Each path below is one point turned by a fixed rotation once a step. After each direction that follows a path, write how fast that rotation turns it, in degrees each step (0 if it stays still).
Each turn is a multiple of 5 degrees from 10 to 175, or 0.
Each row of a path follows its step; steps can be skipped.

step 0: -.05	.30	.17	.20	.15	.22	-.07	.23	.08	-.04	-.16	.09	.48	-.25	.06	-.08	-.18	-.11	-.18	.10	-.03	.00	-.07	.30	-.21	.03	.13	.38	.36	.14	.06	.23	-.07	-.14	-.13	.10	-.02	.15	-.12	-.06	-.20	-.06	-.07	.41
step 1: .00	.18	.08	.01	.50	-.07	-.21	-.14	.04	-.06	.03	.12	-.19	.14	-.14	-.10	.33	.27	-.18	.06	.09	-.12	-.26	.00	-.05	.14	.18	.17	-.20	.11	-.02	.12	.25	-.07	-.15	.28	-.02	.48	-.14	.14	-.39	-.01	.03	-.03
step 2: -.10	.28	.16	-.06	-.07	-.12	-.03	-.29	.12	-.23	-.19	.27	-.27	.39	-.02	.12	.01	.14	-.02	-.07	-.03	-.10	-.12	.15	.20	.30	-.25	.01	.11	-.08	.11	-.22	-.04	-.12	-.10	-.18	-.48	-.04	-.09	-.20	.00	.07	.19	-.31
step 3: .07	.09	.21	-.26	-.22	.23	.18	.11	.04	-.10	.17	.18	-.12	.09	-.44	-.24	.11	.03	.27	-.25	-.02	-.20	-.17	.50	.11	-.09	.06	-.01	.27	-.15	.10	-.02	.08	.11	.17	-.01	.13	-.17	.13	-.24	.26	-.12	.07	.05
step 4: -.21	-.31	.14	-.16	-.20	-.09	.02	.32	.01	-.03	.29	-.05	-.20	.07	.06	-.32	.12	.11	.12	-.08	-.12	-.20	.08	.10	.02	.17	.16	-.44	.08	.13	-.30	-.02	-.15	.15	.08	.16	.31	-.10	-.24	.31	-.19	.15	-.15	-.18
step 5: -.05	.01	-.15	.39	-.40	.02	-.03	-.01	-.08	.15	.25	-.04	.03	-.21	.08	.05	-.21	-.03	-.42	.08	-.06	-.27	-.02	-.18	-.18	-.01	-.43	-.57	.20	-.07	.05	.03	-.06	-.15	.14	.07	-.04	.04	-.19	-.03	.05	.11	.02	-.11
step 6: -.08	.14	-.01	-.06	-.19	-.16	.13	-.07	-.04	.14	.07	.26	.10	-.30	.04	.21	-.30	.10	-.08	.17	-.03	-.03	.07	-.04	-.40	.07	.00	.00	-.03	.24	.04	.26	.12	-.01	-.10	.34	.28	-.06	.20	-.37	-.06	-.41	.08	.37
step 7: .01	-.18	.22	-.01	.08	.01	-.34	.09	-.33	-.17	-.20	.08	.01	.24	.09	.12	.28	.40	-.03	.35	.01	.11	.18	-.10	-.26	.18	.18	.05	-.12	.05	.27	.09	-.17	-.05	-.11	.07	-.03	.19	-.14	-.04	-.07	-.10	-.29	.40
step 8: -.07	.16	-.15	.16	-.22	-.03	.01	-.36	-.24	-.24	-.14	-.18	-.13	.31	-.51	.07	.23	-.17	-.12	-.16	.02	.18	-.13	-.14	-.03	.04	.05	-.01	-.13	-.08	.12	.10	-.14	-.05	-.45	-.08	-.27	.24	-.05	-.01	.11	-.11	-.16	-.14
step 9: .05	.04	.14	-.05	-.03	.12	.08	-.12	-.05	-.05	-.04	-.17	-.13	.29	.04	-.24	-.21	-.23	.25	-.07	-.28	.21	-.08	.45	-.13	-.10	.11	.09	.18	-.10	-.12	.23	-.17	-.05	-.34	.01	-.16	-.21	.42	-.33	-.17	.11	.12	-.15
Speeds:
.04	.01	-.03	.05	-.04	.13	-.03	.10	-.02	-.05	-.02	-.02	.09	-.01	-.03	.01	.10	-.03	-.11	-.08	.00	-.02	.00	-.04	.01	.00	-.06	.03	.03	-.07	.02	-.01	.01	-.07	.06	-.07	-.05	-.03	-.11	-.08	.03	-.03	.03	.06 | 145
-.03	.07	-.01	-.02	-.03	.01	.06	.06	.01	.12	.00	.01	-.07	.03	-.05	.01	-.04	.11	.04	-.03	-.07	.04	-.01	-.02	.06	.04	.00	-.04	.04	-.08	.05	-.01	.13	-.04	.02	-.05	.10	-.08	-.07	.04	-.03	.09	.03	.00 | 45
-.02	.00	.06	-.02	-.03	-.05	.02	.03	.01	-.03	-.03	-.02	.00	.11	-.03	.01	.02	.06	.09	-.01	.05	.03	.06	.06	.09	.04	-.04	.02	-.16	-.02	.05	.06	.03	-.08	.00	-.04	-.02	.12	-.02	-.09	.08	-.07	.00	-.03 | 65
.01	-.03	-.03	-.02	-.04	.00	.06	-.09	-.02	-.12	-.06	-.06	-.02	-.01	.00	.02	-.05	-.05	-.04	.10	.01	-.05	-.04	-.07	-.02	-.01	-.01	-.05	-.04	-.04	.03	-.06	.11	.00	.00	-.02	-.03	.03	-.13	.00	-.03	.05	-.05	-.14 | 115

step 0: -.24	-.15	-.25	.12	.30	.17	.12	-.18	-.23	-.10	.23	.02	.40	-.04	-.14	-.13	.12	-.01	.01	-.08	.05	.00	.06	.18	-.23	.06	.29	-.05	-.23	.14	.05	.07	-.17	-.23	.19	-.23	-.02	.05	.02	.11	.00	-.22	.17	.22
step 1: .07	-.13	.00	-.29	-.15	.23	-.04	.38	.06	.11	.06	-.03	-.14	-.09	-.19	-.08	.00	-.10	-.08	-.03	-.04	.33	.01	-.04	.20	-.03	-.16	.17	-.40	-.08	.11	-.12	.23	-.47	.19	-.13	.00	.05	.10	.05	-.08	-.10	.12	-.06
step 2: .19	.02	-.02	-.25	.09	.05	-.05	-.16	.05	-.08	-.19	-.11	-.08	.13	.18	-.04	.20	.14	.20	.06	-.05	.12	.26	.08	-.10	.13	-.04	.14	-.40	-.15	.20	.23	-.18	.07	-.13	.23	.24	.10	-.17	-.29	.08	-.32	-.12	-.16
step 3: -.33	.02	-.05	.01	.25	-.14	-.24	.40	-.18	-.13	.22	.08	-.28	.04	.37	.09	-.10	-.10	.04	.15	.03	-.12	.10	.08	-.05	-.32	.05	-.11	-.26	.09	.15	.06	.03	.05	.11	-.01	.00	.06	-.15	-.20	.11	.17	-.10	.26
step 4: -.10	.11	.17	-.10	-.12	.25	.19	.09	-.05	.10	-.04	-.22	-.04	.21	-.05	-.04	.07	.12	-.47	-.09	.25	-.19	.06	-.07	-.23	-.17	.27	-.07	.05	-.30	.14	-.09	-.08	-.31	-.20	-.14	.02	-.21	-.26	-.09	.07	.02	-.07	.11
step 5: .13	-.02	.15	-.02	-.18	-.35	.10	.01	.30	.13	.12	-.20	.18	.31	.22	.15	.11	.13	-.04	.21	-.21	.23	-.22	.08	-.05	-.05	.21	.08	-.17	-.13	-.13	-.22	-.18	-.08	.16	-.04	.06	.19	.15	.00	-.04	-.06	.08	.38
step 6: .02	.24	.15	.08	.21	.03	-.10	-.05	-.29	.07	.08	.06	.22	.03	.07	-.18	.35	.00	-.25	-.05	.08	.21	.03	-.26	.24	.29	.12	.04	-.14	.31	.37	-.18	.05	.13	.18	.12	.15	-.01	-.06	-.06	-.11	-.02	.15	.18
step 7: .19	-.16	-.02	-.07	.02	.07	.30	.23	.01	.03	.30	.04	.16	-.09	.14	-.08	.11	-.26	.21	.13	.11	.00	.31	-.13	.13	.03	.06	.12	-.09	-.14	-.05	-.10	.19	-.11	-.29	-.09	-.04	.14	-.21	-.23	.11	.31	.37	-.06
step 8: -.12	-.19	.09	.10	-.09	.02	-.05	-.02	.23	-.23	-.09	-.18	.38	.03	.08	-.18	.00	-.25	.10	.19	.03	.06	-.03	.24	-.07	-.09	-.01	.02	.05	.15	.23	.10	-.05	-.19	.09	-.04	-.09	-.02	-.44	-.11	.20	-.48	-.05	-.06
step 9: .05	.17	-.08	-.20	-.03	.07	-.05	.20	-.06	-.30	.00	-.20	-.11	-.03	.04	.17	.02	-.46	-.22	.24	-.04	.07	-.12	-.21	-.08	-.12	-.17	-.03	.04	-.11	.05	.14	.16	-.28	.22	.36	.27	.17	.06	.12	.02	.10	-.10	.20
Speeds:
.04	-.10	-.08	-.10	.02	.02	.05	.02	-.08	-.02	-.01	.01	-.03	.00	-.04	-.14	.03	-.04	.08	.05	-.04	-.03	-.06	.05	.09	.05	-.05	-.02	.04	-.01	.01	.11	.00	-.08	.00	.05	-.04	-.01	-.04	.07	-.01	-.04	-.01	.08 | 45
-.07	-.03	-.01	.07	-.09	-.01	.07	-.02	-.04	-.02	-.12	.06	-.05	.04	-.01	-.09	-.04	.07	-.07	.06	.03	-.01	-.05	.03	-.03	-.01	.09	.01	.05	.00	.01	-.06	.01	.01	-.04	.02	.07	.12	.05	.00	-.05	.05	-.01	.10 | 60
-.04	.08	.10	.04	-.03	-.03	.07	.09	.01	.04	.04	.01	.08	-.01	-.04	-.01	-.08	.08	.06	-.06	.04	.06	-.06	.02	-.04	.01	-.07	.01	-.02	-.06	.01	.09	.07	-.02	-.01	.05	.09	-.01	.00	.08	.08	-.06	.01	.05 | 95
-.07	-.01	-.02	-.08	-.01	.02	.04	.00	-.09	-.01	.07	-.05	.00	-.03	.09	-.01	-.04	-.02	-.11	-.07	.08	.00	.03	.01	-.02	.04	-.05	-.10	.01	.03	-.01	.02	.08	.09	.12	-.01	-.03	.10	-.01	.05	-.08	-.02	.02	-.01 | 125
-.07	-.03	.01	.03	-.07	.09	.00	.07	.00	.03	-.06	.02	.00	-.12	-.03	-.05	-.02	-.06	.10	.05	-.04	.06	.12	.01	.01	.05	.02	.03	-.04	.04	-.02	.01	.02	.00	.04	.05	.05	.11	-.05	-.08	.01	-.05	.02	-.12 | 60

step 0: .27	.41	-.22	-.07	-.06	-.01	.09	-.02	.20	-.02	-.02	-.23	-.27	-.18	.19	.15	.19	-.20	.01	-.28	.22	-.13	.05	-.16	.00	.34	.09	-.01	-.02	-.15	-.09	-.07	-.02	-.06	-.30	-.04	.34	.15	-.07	.26	.29	-.08	-.03	-.17
step 1: .08	.25	-.17	-.02	.39	.12	-.02	.07	.19	.11	-.21	-.15	-.25	.10	-.08	.10	.31	-.25	.07	.07	.26	.03	-.12	-.09	-.39	.13	.20	.00	.29	.05	-.02	-.10	.13	-.01	-.11	.04	-.01	.14	-.38	-.16	-.01	.24	.15	-.25
step 2: -.10	.26	-.20	-.10	-.18	.00	.04	-.21	.25	-.03	-.28	-.20	-.20	-.05	.34	.39	.14	-.09	.02	.19	.14	.13	-.11	-.06	.08	.33	.01	.22	-.03	-.17	-.11	.10	.13	.32	-.06	-.21	-.11	.07	-.24	.09	.03	.30	.15	.02
step 3: .20	.24	-.22	.17	.14	.11	-.12	-.05	.23	.14	-.04	-.30	-.37	-.14	.01	.31	.16	.28	.04	-.19	.10	-.17	.09	-.26	.06	.45	.31	.07	.04	.12	-.02	.07	.12	-.13	-.17	-.05	.23	.17	.02	.02	.13	.01	.05	-.13
step 4: .10	.25	-.11	.02	.21	.00	.17	-.19	.17	.12	-.23	.10	-.27	.02	-.19	.31	.23	-.32	.33	-.01	.32	.07	-.08	-.11	-.13	-.02	.16	.16	.18	.20	.18	.24	.22	.08	-.16	.14	-.03	.15	-.11	.00	-.16	.22	.24	.00
step 5: -.23	.32	-.01	.18	-.14	.11	-.24	-.36	.09	.08	-.16	-.06	-.35	.16	.13	.37	.02	-.14	.05	-.08	.12	.02	-.15	-.28	.06	.22	-.06	.27	-.28	-.30	.05	.15	.19	.01	-.02	-.15	-.05	.06	-.16	.06	.14	.13	.13	-.14
step 6: .03	.22	-.25	.17	.10	.12	-.18	.05	.25	.17	-.01	-.14	-.19	.06	-.11	.29	.25	.09	.05	-.27	.10	-.15	.23	-.21	-.06	.11	-.04	.12	.01	.25	-.19	.09	.30	-.14	-.31	-.35	-.10	.29	.20	-.03	-.07	.11	.19	-.05
step 7: .02	.25	-.12	.26	-.06	-.10	-.03	-.13	.32	.00	.04	.17	-.21	-.08	-.01	.03	.01	-.09	.24	-.19	.26	.09	-.09	-.29	-.03	.06	-.12	.33	.17	.21	.22	.20	.28	.06	.12	.15	-.08	.11	-.17	-.05	-.24	.47	.20	-.05
step 8: -.32	.21	-.02	.27	.01	.25	.01	-.21	.25	-.01	-.09	-.04	-.37	.32	.19	.29	-.10	.04	.14	-.33	-.07	.11	-.05	-.19	-.05	.13	.02	.25	-.09	.01	.23	.03	.12	-.18	.04	-.31	-.06	-.09	.02	.17	.12	-.01	.21	.22
step 9: .25	.33	-.11	.09	.05	.07	.01	.05	.18	-.07	.19	-.06	-.09	.02	.00	.01	.11	-.15	.24	-.48	.27	-.07	.30	-.20	-.10	.02	-.29	-.03	-.11	.06	.05	.15	.38	-.24	-.24	-.19	-.08	.25	.08	.17	.06	.06	.18	.07
Speeds:
.10	-.05	.07	-.07	.02	.05	-.03	.01	-.06	.00	.00	-.02	-.02	-.05	.03	-.01	-.03	.02	-.03	.04	-.02	.05	-.02	.05	-.03	.03	-.01	.03	-.06	-.08	-.03	-.01	.20	.00	.02	-.11	-.09	.07	.04	-.07	.03	.02	.03	.00 | 100
.06	.07	.07	.06	.02	.10	.03	-.01	-.03	-.04	-.06	-.13	.02	.02	-.05	-.02	.01	.02	-.06	-.02	-.07	-.02	.10	-.01	-.03	-.01	.01	-.09	.00	.10	-.03	-.01	.04	-.08	-.07	.05	-.01	.06	.00	.03	-.08	.02	-.07	-.03 | 130
.08	.02	-.08	-.12	.08	.02	.02	.03	-.04	-.10	-.04	.02	-.01	.01	.07	.09	.01	.07	.03	.01	.00	.00	-.04	.07	.01	.04	.06	-.05	-.03	-.04	-.03	-.07	-.10	.05	-.04	.05	.01	.06	-.11	-.01	.00	.02	-.05	-.05 | 25
-.02	.01	-.03	-.01	.03	-.04	-.01	-.01	-.01	-.05	.09	-.04	.00	-.06	-.02	-.03	-.03	.04	-.07	-.03	.00	.00	.08	-.08	.03	.03	.02	-.07	-.06	.00	-.04	.13	-.08	.04	-.12	-.05	-.07	-.01	.01	-.05	.12	.05	.03	.06 | 115
-.08	.04	-.05	.00	-.02	-.01	-.11	.04	-.01	.03	.01	.01	.04	.05	-.03	-.02	.07	-.10	-.08	.03	.01	-.03	-.01	-.02	-.03	-.05	-.11	.00	-.02	-.05	-.14	-.06	-.04	.00	-.04	-.06	-.04	.05	-.05	-.05	-.03	.04	-.03	-.12 | 80
